Named turns come first, each shown by rows before and after it. Which turns, in which order, take the first row of each pair that follows to the second? Write the first one first, as in the answered first pair.
zovug (before => after):
[ 2.11, -0.63,  0.87, -0.08,  0.83,  0.66, -0.27, -0.13,  0.59,  0.35,
  0.08, -0.59, -0.03, -0.18, -0.44, -0.56,  1.44,  2.05,  0.89,  1.53,
  0.04, -0.24] => [-0.62, -1.78,  0.57, -0.57,  1.37,  1.09, -0.29,  0.53,  0.39,  2.10,
 -0.05,  0.96,  0.87, -0.29, -0.37,  0.64,  0.47,  1.12,  0.87,  1.04,
  0.39, -0.37]
[-3.32, -0.04,  1.22, -0.52, -0.14,  1.84,  0.36,  1.02,  1.36, -0.49,
 -0.33,  1.22,  0.99,  0.72, -1.90,  0.09, -0.21,  0.04,  0.22,  0.55,
 -1.03, -1.95] => [-1.23,  2.44,  0.97, -0.28, -0.08,  1.04,  0.48,  1.04,  0.76, -2.12,
 -1.38, -0.79,  1.24,  0.54, -1.88, -1.20, -0.84,  0.75, -0.59,  0.32,
 -0.80, -1.69]
[-1.55, -1.44, -0.62,  0.66,  0.96,  1.34, -0.55, -2.11, -0.22,  0.19,
  0.34,  0.37, -1.69,  0.23, -0.67, -0.16,  2.96,  0.63, -0.85,  0.64,
  0.76, -0.76] => [-3.40, -0.26, -0.33,  0.00,  1.82,  0.21, -0.47,  0.00, -0.03,  0.22,
 -1.43,  0.40, -0.27,  0.23, -0.40,  0.87,  0.99, -0.25, -2.11, -0.17,
  1.37, -0.84]
[-5.03, -1.66, -1.13, -1.42,  1.12,  0.54, -0.63,  0.05, -0.53,  3.17,
 -1.16,  2.66,  1.76,  0.51, -0.26,  3.28, -2.93, -1.95, -1.13, -1.59,
  0.91, -0.59] => [ 2.43,  4.96, -0.61,  0.16,  0.70, -1.72,  0.41,  0.36, -1.86, -1.72,
 -3.29, -3.44,  1.19,  0.08, -0.04,  0.12, -3.39,  0.20, -2.70, -1.24,
  1.15,  0.42]
Liso (before => after):
[ 0.55,  2.13,  0.98,  0.77,  0.14, -1.88, -0.18,  0.66,  1.43, -1.79,
 -0.34,  1.05, -0.03,  1.74, -2.04, -0.44, -0.81, -1.13, -0.18,  1.10,
  0.13,  0.84] => [ 1.60,  2.39, -0.34,  0.54, -0.35, -2.03, -0.64, -0.16,  0.68, -0.79,
 -0.06,  0.46, -0.18,  1.58, -1.16, -0.58, -2.52, -1.15, -0.40,  0.10,
  0.23,  1.30]
[-1.56, -0.27, -0.59, -1.74,  0.96, -0.07,  0.41,  0.11,  0.46,  1.47,
 -0.90,  1.17, -1.14, -0.45,  0.09,  0.55, -0.35,  0.36, -1.25,  0.53,
  0.93, -0.67] => [-1.09,  0.57,  0.93, -1.35,  1.17, -0.61,  0.58,  1.34,  0.65, -0.23,
 -1.13,  1.17, -0.78, -0.69, -0.40,  0.04,  0.42,  0.05, -0.53,  1.27,
  0.58, -1.15]
[-0.03,  0.37,  0.95, -0.11, -0.40,  0.72, -0.85,  1.77,  0.17, -1.25,
  1.85,  0.84,  0.16, -0.83, -1.36, -0.25, -0.13,  1.82,  2.45,  1.20,
 -0.45,  0.35] => [ 1.16,  0.82,  0.02,  0.02, -1.08,  0.44, -0.85,  1.44, -0.36, -1.27,
  2.20, -0.03, -0.20, -0.77, -0.75, -0.35, -1.31,  1.73,  2.57,  0.35,
 -0.48,  1.16]
Zifid (before => after):
[ 0.53, -0.47,  0.09,  0.93, -0.29, -0.34,  0.19, -0.42, -1.66, -0.37,
 -1.66, -1.21,  1.66, -0.69, -0.43, -0.62, -0.90,  0.75, -1.57,  0.30,
  0.83, -1.06] => [ 0.34, -1.53,  0.71,  1.08, -0.76, -0.61, -0.31,  0.94, -0.84, -1.00,
 -1.15, -0.03,  2.32, -0.89, -0.52, -0.26, -1.04,  0.17,  0.09,  0.91,
  0.32, -0.88]
[ 1.66,  2.38, -0.46, -2.59,  2.23, -0.28,  1.11, -0.04, -0.60,  1.07,
 -1.47, -0.94,  1.08, -0.71, -1.33,  1.26,  1.53, -0.53, -0.04,  0.27,
 -0.40, -0.77] => [ 1.54,  1.77,  0.73, -1.87,  2.13, -0.85,  0.86,  2.14,  0.23, -0.09,
 -1.26, -0.27,  2.01, -0.89, -0.85,  1.28,  1.63, -1.37,  1.30,  0.44,
 -0.74, -0.93]
[ 1.15,  0.56,  1.63,  1.66, -0.58, -0.64, -0.31,  0.96, -0.07, -3.88,
 -0.62, -0.33, -1.82,  0.62, -0.63,  1.42,  0.28,  0.33,  1.69,  0.18,
  1.40, -0.95] => [-0.76, -1.71,  1.00,  1.18, -0.40,  0.89, -0.20, -0.18,  0.06, -2.06,
  0.71,  1.40, -2.60,  0.76, -0.63,  2.14,  1.28,  0.15,  2.45,  0.20,
  1.20, -1.19]
[-0.08,  0.56, -1.50, -0.89,  1.79,  1.87,  1.13, -1.10, -2.24,  0.85,
 -0.87, -0.30, -1.24, -0.78,  0.92,  0.54, -3.06, -0.66, -1.21, -2.45,
 -0.01,  1.17] => [ 0.89,  1.74,  0.32, -0.13,  1.37,  0.21,  1.09,  1.77, -1.69, -1.29,
 -1.32, -0.12, -0.05, -0.68,  1.34,  0.40, -3.68, -1.35, -0.17, -2.15,
 -0.17,  1.04]
gosat (before => after):
[ 0.22, -1.50, -1.89, -1.82,  1.45, -1.11,  0.20, -1.73, -0.76,  2.04,
 -1.89, -0.53,  2.42,  1.06, -0.51, -0.78,  0.82, -1.73, -1.35,  0.09,
  0.18, -0.21] => [-0.10, -1.53, -2.11, -1.72,  1.34, -1.23,  0.05, -1.83, -0.50,  2.00,
 -2.30, -0.59,  2.22,  0.99, -0.38, -0.64,  0.89, -1.84, -1.41, -0.05,
  0.05, -0.50]
[-2.03, -1.89, -0.74, -1.89,  1.48,  2.17, -0.92, -4.09, -0.72,  2.42,
  1.63,  0.19, -2.31,  0.61,  0.39,  0.14,  3.56,  1.89, -0.11,  1.74,
  0.63, -0.96] => [-3.44, -2.57, -0.92, -1.99,  0.56,  0.69, -2.49, -0.40, -0.11,  3.96,
  1.03,  2.12,  0.23,  1.23,  2.87,  2.00, -2.00, -0.72,  0.69, -0.64,
  1.42, -0.48]
[-3.41, -1.03, -4.04, -2.32,  1.56, -0.09, -0.79, -2.49,  0.41,  4.00,
 -4.39,  2.55,  1.18, -1.11,  0.00,  3.15, -1.23, -2.22, -5.09, -0.85,
  0.06, -0.30] => [-2.95, -0.44, -3.63, -2.32,  2.31,  0.75,  0.46, -4.05,  0.32,  2.72,
 -4.76,  1.42, -0.30, -1.59, -1.58,  1.98,  1.92, -0.75, -5.85,  0.48,
 -0.37, -0.98]
Now pairs of rows:
Between the rows of a pair lie 2 to 3 turns.
[ 2.23,  2.22,  2.57,  1.21, -0.04, -1.77,  0.95,  1.13, -0.24, -3.58,
 -0.90, -0.46,  0.84, -0.42, -0.04, -1.60,  1.14,  0.36, -0.74,  1.30,
  0.36,  0.03] => [ 0.68,  1.11,  3.04,  1.27,  0.29, -1.50,  0.57,  2.62,  0.25, -3.49,
 -0.89,  0.82,  1.55, -0.69,  0.27, -0.95,  0.66, -0.68,  0.10,  1.37,
  0.34, -0.29]	Zifid zovug zovug
[ 0.36, -2.52, -2.12, -0.90,  0.12,  2.16, -0.37, -1.61,  0.46,  3.36,
  1.93,  2.28, -1.24,  0.46, -0.12,  0.52, -0.52, -0.52, -0.12, -0.62,
  0.94,  0.49] => [ 3.79,  2.55,  0.83,  0.99,  0.34, -0.36,  0.24,  1.99,  0.79, -2.05,
 -1.04, -0.80, -0.03, -0.31, -0.80, -1.45,  0.29,  0.22, -0.18,  0.72,
  0.95,  0.07]	Zifid Zifid gosat
[-1.15,  0.61,  2.17,  0.49,  0.96,  0.61,  1.30,  0.44,  1.32, -1.46,
 -1.24,  0.70,  0.20, -0.15, -1.94,  0.07,  2.92,  0.52, -0.67,  1.23,
  0.03, -1.06] => [ 0.88,  2.28,  1.53,  0.84,  0.56, -0.16,  1.35, -0.28,  0.42, -2.22,
 -1.15, -1.28, -0.19, -0.11, -1.37, -1.12,  1.88,  1.01, -0.84,  0.87,
  0.10, -0.69]	Zifid Zifid Liso
[-0.96, -2.35,  0.25, -3.26,  0.45,  0.73, -0.19, -2.02, -0.18,  2.23,
 -0.28, -0.08,  0.27, -0.50,  0.57, -0.11, -0.06,  1.05, -0.27, -1.00,
  0.81, -2.17] => [-0.89, -2.88,  2.24, -2.44,  0.03, -0.32, -0.54,  1.05,  1.42,  0.35,
 -0.05,  1.18,  1.38, -0.23,  1.17,  0.02, -0.33,  0.34,  1.59, -0.49,
  0.05, -2.29]	Zifid Zifid Zifid
[-3.06,  2.47,  0.40, -1.43,  2.26, -3.65,  2.30,  3.68, -0.71,  0.89,
 -4.46,  1.03,  0.54,  0.47, -0.17,  0.82, -0.63, -2.12, -3.31, -0.28,
  0.43, -1.38] => [ 5.20,  3.09, -1.71, -0.38, -0.21, -2.62,  2.30, -1.80, -2.60,  0.16,
 -0.39, -3.17, -3.48,  1.10,  0.69, -1.82,  1.03,  0.69, -2.79, -0.46,
 -0.16,  0.46]	zovug Liso
[-1.70, -2.00, -2.93, -0.99, -0.81, -0.02, -0.95, -0.89, -0.16,  4.40,
  1.32,  0.71, -0.30,  1.08,  2.28,  2.43, -4.34, -1.68,  0.16, -1.95,
  0.64,  1.19] => [-3.98,  2.67,  0.82, -0.91,  3.09, -0.76,  1.36,  1.41,  0.46,  0.32,
 -3.97, -1.09,  0.97, -0.61, -1.83,  0.61,  0.83, -0.24, -3.17,  1.37,
  0.87, -1.48]	Liso gosat zovug
[ 0.04, -3.46,  0.63,  0.65, -2.54, -0.45, -1.89,  2.28,  0.95,  0.73,
  2.26,  2.50,  0.93, -0.21,  2.29,  2.12, -3.80, -2.01,  3.52, -0.76,
  0.15,  0.72] => [ 5.29, -0.77,  0.67,  1.71, -3.24, -1.73, -1.19,  1.28,  0.37, -2.07,
  2.28, -0.74, -0.34, -0.26,  2.37, -0.24, -2.63, -0.18,  3.36, -0.09,
 -0.20,  1.47]	zovug zovug
[-2.28,  0.58,  2.42,  0.91,  0.95, -1.88, -0.22,  6.21,  1.94, -2.34,
 -2.20,  1.61,  2.38,  0.26,  0.10,  0.47,  1.06, -1.64,  0.75,  0.83,
  0.61, -2.23] => [-3.77,  1.86,  0.16, -1.23,  2.85,  0.32,  1.42,  0.74,  0.84, -0.14,
 -3.03, -0.40, -0.01, -0.27, -2.24, -0.14,  4.58,  0.63, -3.04,  1.95,
  1.07, -2.65]	Zifid Zifid Liso
[ 2.36,  3.06,  1.34,  0.89, -0.22, -1.81,  0.47,  2.15,  0.10, -3.79,
 -1.39, -2.07,  0.68, -0.70, -0.07, -1.05, -0.26,  0.69,  0.14,  0.95,
 -0.06,  0.27] => [-0.94, -1.07,  0.80,  0.55, -1.43, -1.51, -1.05,  3.47,  1.10, -0.67,
  0.15,  1.40,  1.69,  0.18,  1.67,  1.21, -2.94, -1.54,  2.36, -0.65,
  0.03,  0.75]	zovug gosat zovug
[-1.80, -0.50, -1.03, -0.59,  0.90, -0.63, -0.18,  1.12,  0.46,  1.19,
 -1.14,  1.41,  1.39,  0.25,  0.80,  1.40, -1.59, -1.42,  0.28, -0.69,
  0.20,  0.54] => [ 0.34, -0.96,  0.53,  0.51,  0.33, -1.20, -0.28,  2.03,  1.10, -0.84,
  0.32,  0.98,  1.05,  0.23,  1.14,  0.42, -0.29, -1.16,  2.35,  0.37,
 -0.36,  0.42]	zovug Zifid
[-1.28, -2.83,  1.03,  0.33, -1.83, -0.57, -0.36, -1.03,  0.73, -0.41,
  2.31,  2.62,  0.12, -1.47, -1.47,  1.16,  2.46, -3.22,  1.23,  3.68,
  0.47, -1.40] => [-0.60, -0.29,  0.31, -0.34, -0.48, -0.06,  0.82, -2.86, -0.38, -0.31,
  0.44,  0.44, -1.19, -2.44, -2.84, -0.16,  3.87, -1.99, -1.73,  3.83,
  0.98, -2.13]	Zifid Liso
[-3.13,  0.70,  0.31,  0.58,  1.48, -1.32, -0.76,  3.75,  1.45,  1.99,
 -1.39,  2.77,  2.50,  2.34,  0.77,  2.29, -2.47, -2.26, -0.03, -0.37,
  0.46, -0.73] => [-2.19,  2.86, -2.02, -0.67,  2.07, -0.43, -0.06,  0.36, -0.17,  3.81,
 -2.74,  0.16,  1.00,  2.03, -0.19,  1.94, -2.59, -0.40, -3.58, -0.62,
  0.93, -0.83]	Zifid Zifid
[ 0.55, -5.06,  0.08, -0.35,  0.27,  1.58, -0.59, -0.93, -0.56, -0.26,
 -0.04,  1.49, -1.41,  1.05, -0.38,  0.32,  0.70,  0.34,  1.47, -0.01,
  0.69, -0.43] => [ 0.35, -5.18,  1.33,  0.05,  0.19,  0.85, -0.94,  0.75, -0.39, -1.44,
 -0.42,  2.34, -0.97,  0.99, -0.07,  0.74,  0.36, -0.38,  2.17, -0.12,
  0.78, -0.32]	Liso gosat
[-0.45, -1.78, -1.26, -0.91,  0.08,  1.88,  0.04, -3.54, -0.16,  2.02,
  2.33,  0.23, -2.22, -0.22, -0.04,  0.16,  1.27,  0.46,  0.19, -0.43,
 -0.59, -0.04] => [ 0.14, -1.02,  1.73,  0.44,  0.30,  0.79,  0.91, -0.23,  0.94, -1.69,
  1.62,  0.46, -1.14, -0.52, -1.04, -0.89,  3.80,  0.78,  2.00,  1.50,
 -1.40, -0.64]	Liso Liso
[-1.67,  4.09,  0.39,  0.26,  1.62,  0.26,  1.74,  1.07, -0.56, -1.15,
 -3.11, -0.90, -0.75, -1.30, -1.20, -1.05,  1.71,  0.43, -2.43,  0.83,
  0.33, -0.92] => [-4.36, -0.63,  1.47,  0.28,  1.37,  1.62,  1.33,  1.43,  0.77, -0.01,
 -0.60,  2.87, -0.65, -0.94, -0.81,  0.10,  3.05, -0.74,  0.60,  1.55,
 -0.52, -1.30]	Zifid Zifid
[-5.21, -1.60,  0.21, -1.05,  2.67,  0.56,  1.27, -0.31,  1.07, -0.64,
 -2.01,  3.77, -0.22, -2.00, -1.86,  2.01,  3.96, -0.18, -0.45,  5.05,
  2.07, -1.98] => [ 0.60,  1.99,  0.38,  0.13,  2.05, -0.30,  2.37, -1.26,  0.19, -4.03,
 -2.14, -0.29, -1.68, -1.87, -1.90, -0.77,  5.03,  2.01, -0.68,  5.78,
  2.05, -1.34]	zovug zovug
[-3.79, -0.57, -1.10, -2.10, -0.46,  1.22,  0.17, -0.43,  0.80,  2.29,
 -1.90,  0.77,  2.05,  0.44,  0.61,  0.57, -1.79, -0.33, -0.69,  0.67,
  0.44, -0.27] => [ 0.30,  1.28, -1.93, -1.74, -0.94,  1.31,  0.39, -3.12, -0.53,  0.98,
 -1.53, -2.56, -0.18,  0.55,  0.42, -1.60,  0.08,  1.48, -1.62,  1.14,
  0.45,  0.07]	Zifid zovug Liso
[ 1.46,  0.08,  1.59,  0.27, -0.63, -0.90, -1.06,  1.47,  1.00,  0.33,
 -0.66,  3.27,  3.13, -1.18,  1.51,  0.72, -2.78, -1.20,  1.27, -2.47,
 -0.76,  1.10] => [ 1.25,  3.02,  1.96, -0.15,  0.43, -1.24, -0.02,  1.62,  0.85, -1.00,
 -2.93,  1.78,  3.06, -1.80,  0.49, -0.12, -1.69, -0.32, -1.01, -1.96,
 -0.35,  0.34]	Zifid Liso zovug
[-0.62,  1.83, -1.67, -0.72, -0.53, -1.08, -1.37,  3.98,  0.90, -1.15,
 -3.11, -0.36,  3.38,  0.66,  1.61,  1.02, -3.76, -0.68,  0.62, -1.44,
 -0.91,  1.16] => [ 1.80,  0.83,  0.97,  0.78, -0.30, -0.70, -0.75,  3.56,  2.05, -4.53,
 -1.12, -0.62,  1.60,  0.28,  0.12, -0.97,  1.55,  0.93,  3.11,  1.73,
 -2.14,  0.81]	gosat Liso Zifid
[-1.49,  3.05,  1.01,  0.07,  1.79, -0.92,  0.50,  2.52,  0.70, -1.00,
 -3.60, -0.81,  1.12, -1.16, -0.71, -0.06, -0.38,  0.19, -1.95,  0.73,
 -0.41, -1.12] => [ 0.43,  2.19,  2.34,  1.34,  0.89, -1.30,  0.29,  2.96,  1.26, -3.11,
 -2.15, -0.91,  0.75, -1.19, -0.50, -0.85,  1.47,  0.37,  0.07,  1.46,
 -0.94, -1.01]	Zifid zovug
[-3.08, -1.23,  0.81, -0.08,  0.64,  0.74,  0.41,  1.61,  0.15,  0.33,
 -0.49,  2.96,  0.60, -0.20, -2.02,  0.85,  0.39, -1.71,  0.56,  0.72,
  1.13, -1.11] => [ 1.47,  3.29,  0.04,  0.40,  0.01, -1.30,  0.27,  1.18, -1.08, -1.46,
 -2.00, -0.67,  0.51, -0.10, -0.88, -0.48, -2.06, -0.99, -1.15, -0.28,
  1.23,  0.03]	zovug Liso
[-2.61,  2.88, -1.94, -0.59,  2.07,  0.85,  2.48, -0.87, -1.80,  2.26,
 -4.00, -2.23, -1.14, -0.58,  1.26, -0.06,  0.34, -0.54, -3.53, -0.22,
  1.92, -1.11] => [-4.23, -1.59,  2.05,  1.37,  1.41, -0.04,  1.37,  4.32,  0.63,  0.03,
 -1.75,  2.61,  1.13, -0.15,  1.96,  1.01,  0.75, -2.68,  1.96,  1.31,
  0.72, -1.45]	Zifid Zifid
[ 0.31,  1.47, -1.87, -0.41,  0.91,  3.51,  1.18,  0.38, -0.83,  1.60,
 -2.41, -1.96, -0.59, -2.51, -2.56,  0.07,  2.47,  1.08, -1.90,  1.28,
 -0.75, -2.04] => [-0.14, -0.38,  0.83,  1.33,  0.28,  2.10,  0.41,  4.29,  0.86, -0.76,
 -1.26,  0.53,  0.93, -2.00, -2.08,  0.34,  2.67, -0.66,  2.10,  2.03,
 -1.56, -2.33]	Zifid Zifid
[-2.42, -1.98, -1.71, -1.42,  0.25,  1.43,  0.36, -2.12, -0.64,  3.29,
 -0.69,  0.38, -0.76, -0.03, -0.25,  1.16, -0.79, -0.90, -1.81, -0.99,
  1.51,  0.09] => [-1.64,  1.82,  1.33, -0.41,  1.60, -0.22,  1.64,  1.16, -0.08, -1.43,
 -3.76, -0.88,  0.49, -0.88, -1.40, -0.29,  0.87, -0.51, -2.57,  0.80,
  1.31, -0.94]	Liso zovug
[ 2.23, -1.57,  1.13,  1.39, -1.15, -0.03, -0.78,  2.91,  1.59, -2.89,
 -0.18, -2.06, -3.26, -0.75,  0.38, -0.38,  0.35,  0.12,  0.55,  3.39,
 -0.81, -0.96] => [-3.15, -3.60, -0.71, -0.39,  0.18,  1.18, -1.02,  1.91,  1.98,  1.75,
 -1.01,  0.09, -2.62, -0.78,  0.05,  2.11, -1.28, -1.17, -1.28,  1.99,
  0.08, -1.72]	zovug zovug Zifid
[ 0.72, -3.25, -2.45, -1.18, -1.82,  2.45, -1.20, -6.66, -0.81,  4.15,
  5.21,  0.01, -3.68,  0.47,  1.71, -0.27, -0.11, -0.90,  2.98, -0.86,
 -1.38,  1.80] => [ 0.54,  7.52,  1.41, -0.38,  2.33, -2.91,  0.94,  1.56, -0.64, -2.92,
 -4.95, -3.66,  1.47, -0.92, -0.02, -1.45, -2.22, -1.85, -2.15,  0.05,
  0.06, -0.29]	zovug Liso zovug
[-2.83,  1.40,  2.60, -0.81,  0.88, -0.18,  0.83,  2.88,  2.91, -1.55,
 -3.30,  1.45,  2.39,  1.76,  2.32,  0.77, -1.29, -1.20,  1.81,  1.50,
 -0.41, -0.34] => [ 0.82,  2.45, -0.04, -1.09, -0.83, -0.55,  0.19,  1.27,  1.66, -0.06,
 -2.36, -0.61,  1.78,  2.29,  4.57,  0.70, -4.80, -0.88,  1.30, -0.45,
 -0.19,  1.19]	Liso Liso
